Each path below is one point turned by a fixed rotation once a step. After each direction that follows a path, write how fast that rotation turns it, in deg/step (0 if it stays still).
Each turn is a multiple of 5 degrees from 10 to 175, or 0.
Each row of a path follows its step; steps can be skipped.
Rotation 1:
step 0: [ 11  10   0  -8   1 -25  -3  23 -37   1 -13  28  -7 -10  -7  -7  11  31
   0  47  31  28 -22   7 -21 -28  16  -9  -1 -21  27 -14  -9  13 -10 -33
   5   4   3   7   0  36  52   6  35 -10 -19  23   4  -9   5 -35  17 -21
   8  -3   0   5  -7  -1  32   1  12   5]
step 1: [-28   6   0 -12 -12 -28  28   0  -3 -31   4 -18 -11 -17  14  18 -17 -31
 -15   5 -15   9 -14  14 -17  16   0  -2  -5  20  13  21  -8  19 -41  -4
 -23  10   0  -1  37 -17  -5  24   7   5   7 -14 -20  10  25   8 -28   4
   6   7  -9  -4   7 -46 -55  35 -32   4]
step 2: [ 29  11   2  27 -20  15  33   4  23 -14   7   2   0   6 -29 -11 -40  11
  -7 -22  28 -27 -25  -5  31  11 -10  -9   3  61  16 -28  15   0  36  -7
  14   9 -12 -17 -31 -10  28   2  -8 -20  15  -3 -12   4 -10   0   3   2
 -13 -38   8  21   5  20 -12 -15  -3   0]
step 4: [-37  14  -3  21 -19 -16  -4 -13  32   5 -20  -1  -4  33  -4 -16   7  16
 -18  -3  -8   9   0  17  16  38  29 -11  19 -22 -12 -19 -30  25 -16  -8
   4  30 -21  37  -1 -19 -26   1   7  53  12  -8   4  -5   1  23 -17   2
 -23  -2   7  22 -26 -18  20  29  -4 -17]
step 5: [  2   5  12 -44  18  17  -2   7  -5  -6 -20  15  11  -4 -18  -7  -4 -10
 -13 -32  12  25   7 -35 -14 -25  -5 -15  13  14 -26  14   8 -30  29  24
  30  14 -24   6 -13  -3  -3  12 -45 -23 -18  21 -11  -4  22  -4 -13   0
 -24 -44   7  -2  26 -38   4 -13   3 -11]
step 8: [-17  -9  -7  17  24  -2  -6   3 -32   1  -6 -31  30  15  -8  12   5  12
   2  13  -5  -2 -16 -39  19 -31 -29   9 -18 -16  -8 -13   1 -37   6 -23
 -30   1  -4  44 -22 -36  -2  27  -7 -22  18  12  15  33  -3 -38  18 -31
  -9 -15   3  -3   7   8  11  -7  -1 -29]
step 9: [-14   4  38  14  -3   6  -7  24 -20  16  -6 -13 -25 -16  44  11  14 -13
  -3 -12 -22  40  29  23   2   5  -5   5  -9  -1 -39  -1  35  42   4  -4
 -11   7  -7 -45 -15  10  -3  -8 -20 -24   2   7   9 -13 -20 -10   3 -18
  -8  39   2  -5  -3   8 -20  33   0  20]
step 12: [ 17  -5 -15 -22 -21 -12  -4   8   7  19  19   1 -16   6   7 -17  -2   4
 -11 -24  -9  -5  34  -2  16  26  14  -6  -6  -7 -15  -2  25  31 -56  -1
 -16 -14 -23 -28  -3   5  29  35  18   1  -2 -18  -6  44   0   8  -2 -35
  35  12   9   3 -25  -5  27  -4  35 -24]
step 13: [ 10  -6 -12 -29 -13   7  11  59 -15  -8 -23   3  13  19  -2   4  30   9
   2  -6 -29 -37 -12 -10  -6  -3   4  -1   7  16  24  17  35 -20  15  -1
   3 -15  25  19   0   5  -4 -34 -17  17  -3  -2 -10  19 -20  17 -39  34
  -7  13 -27  39   5 -27   0   1 -12  26]
step 14: [  5  -4  22 -34  36  17 -23 -37   7  -7  11 -15  12 -13 -18  12   9 -16
  24  11  -5  -5  10  35  -3 -13   2 -15 -17   7  17 -14   1  25  17 -25
  28 -35 -26   8  -7   9  -6  20  36  21  39 -15  17 -26 -17 -32  -4  28
  -9 -21   7  -4   0  17  -9 -26  -7 -15]
step 15: [  7  -9 -39  23   6 -10   0   3 -20  -6  10 -16 -31   1  34   8 -49   2
 -37 -12   5 -22  16   4 -22   6  14 -12   8 -14 -19  22 -12  -4   4  23
  40   3  16  -8  -9  -3 -15   6  -6  -5 -20 -32   2 -31   9   0 -31  -1
  45  12  -5 -27 -33  17  19  -3  -6 -14]
Directions:
[  3   6   5   1   2  -5   1  -4   2   8   3   4  -2  -6  -2   2   6  -6
   5   3  -6  -5   6 -11   3  -4   5   4  -2  -5  -8   1   4  -1  -4  -2
  -5  -7   9  -3   2   4  -3 -11 -11  -2   8   3   0  10  -1  -6  -2  -3
  -3   4   1  -3   1   9   5   7  -2  -7]	25
[  5   5 -11   3  -3   2  -5   2   6  -2   0   3 -10  -2   0   6   2  -5
  10  11   0   0  -1   4  -5   1   6   9   2   8   1   3  -6   9   8  -2
  -1  -3   1   3  -6  -6  -4  -1  -4   2  -2   4   7  -1  -1   3   6  10
   6  -1   1  -2   4   5   0  -9   7  -7]	95
[  5   0  -3  11  10   3   1   1  -2   3   3   6   6   5  -3 -11  -1   7
  -4  -3   7  -7   2   2   5   4  -6   2   0   4  -3   1  -8  -4  -8  -1
 -10  -7  -5  -5   2   1  -2  -9   0   0  -2  -5  -2  -5   5   3   6   6
   7   1  -4  -8  -2   6  -6  -4  -2  -8]	85
[  5   2   0  -1  -1  -3   5   3  10  -4  12   5   6   7   3   6  -4   7
   4   4  -8   6   5   2   0   4   0  -1   7   4  -7   3  -9   3   5   7
  -7  -1   6   3  -2  -3   0  -4   2  -9   5  -6  -2  -3   0   6 -13  -8
   1   1   2   5  -7  -5   2   1  -1  -1]	130
